(in the rows, 128 means zero)
Where one turn sends some rows of the set: a few examples, then the rows asked
j721: [131  92 117 153 160 140 135 102 165 152 125 143 126  86 127 141 134 147
 114 138 172 138 141 126 130 126 128 115 174 145 120  99  68 128 122 141
 134 108 145 120 137 162]
j694: [118 104 114 155 166 146 128 115 172 162 117 150 123  91 123 141 140 157
 102 128 181 133 134 112 133 121 132 123 167 142 131  99  71 130 124 128
 140 106 143 139 123 152]
j796: [124 132 128 144 151 144 156 108 125 118 123 129 140 113 155 123 144 139
 122 100 116 107 119 118 127  68 119  95  99 130 110 118 120 124 136 134
 135  94 154 118 139 146]
j458: [127 131 145 133 142 114 120 176 112 119 119 128 150 132 148 127 133 152
 125 119 119 125 141 155 117 191 116 110 167 141 137 145 146 133 108  92
 136 121 151 102 130 141]
j825: [125 113 143 141 120 135 123 159  88 136 118 127 166 117  78 137 143 170
 124 153 114 115 101 121 159 162 140 135 137 138 116 132 138 170  99 138
 140 117 122 130 152 137]
j751: [125 106 143 134 118 136 126 155  91 127 119 127 157 111  87 141 136 161
 127 152  96 113  99 129 157 170 141 134 141 137 107 122 141 167  96 142
 132 121 132 127 152 133]
j19: [119 141 141 140 146 122 114 183 111 132 115 134 153 136 139 123 140 168
 120 113 135 120 135 143 123 182 116 118 158 141 147 152 145 137 113  75
 144 116 144 118 122 133]
j816: [133 135 148 146 143 110 117 173 102 129 120 121 165 134 137 119 141 165
 128 126 142 131 145 150 127 184 110 113 161 142 144 155 140 135 112  87
 143 114 138 101 132 148]
j807: [132 116 151 154 139 105 106 149 162 169 121 112  72 115 113 130 148 117
 136 135 144 147 116 142  99 146 120 109  94 139 108 126 100 133 123 158
 133 132 143 107 164 138]
j487: [127 132 150 163 144 108  98 156 160 181 119 112  75 121 104 122 156 130
 129 131 160 144 112 132 109 136 118 116  89 140 118 133 101 135 128 146
 142 127 131 121 154 132]
j372: [116 114 139 137 122 142 123 162  95 136 112 135 155 113  83 138 139 169
 118 142 102 105  92 117 156 165 144 135 135 137 116 125 145 170 104 132
 140 119 129 142 143 127]
j962: [120 129 146 154 144 113 101 159 167 174 117 122  60 118 115 130 149 122
 123 121 140 137 108 136  97 145 124 109  91 141 113 126 105 134 123 148
 133 130 144 128 150 124]
j157: [127 136 129 149 155 141 153 108 125 122 123 126 144 114 149 119 149 145
 121 102 125 108 115 114 130  65 118  96  98 127 117 122 116 124 139 128
 140  90 146 122 138 151]
j503: [132 130 129 144 152 139 157 106 126 119 128 123 143 109 154 120 145 141
 126 107 120 112 121 119 127  68 115  94  99 129 113 122 118 119 135 136
 137  93 150 112 145 154]
j534: [118  96 113 147 162 148 136 109 177 152 119 158 113  87 136 149 131 143
 107 126 154 127 133 123 128 131 134 115 171 143 120  90  77 131 119 134
 134 111 156 135 127 149]

j751 turns into j372
j487 turns into j807
Now these:
j796 turns into j157
j19 turns into j816
j694 turns into j721

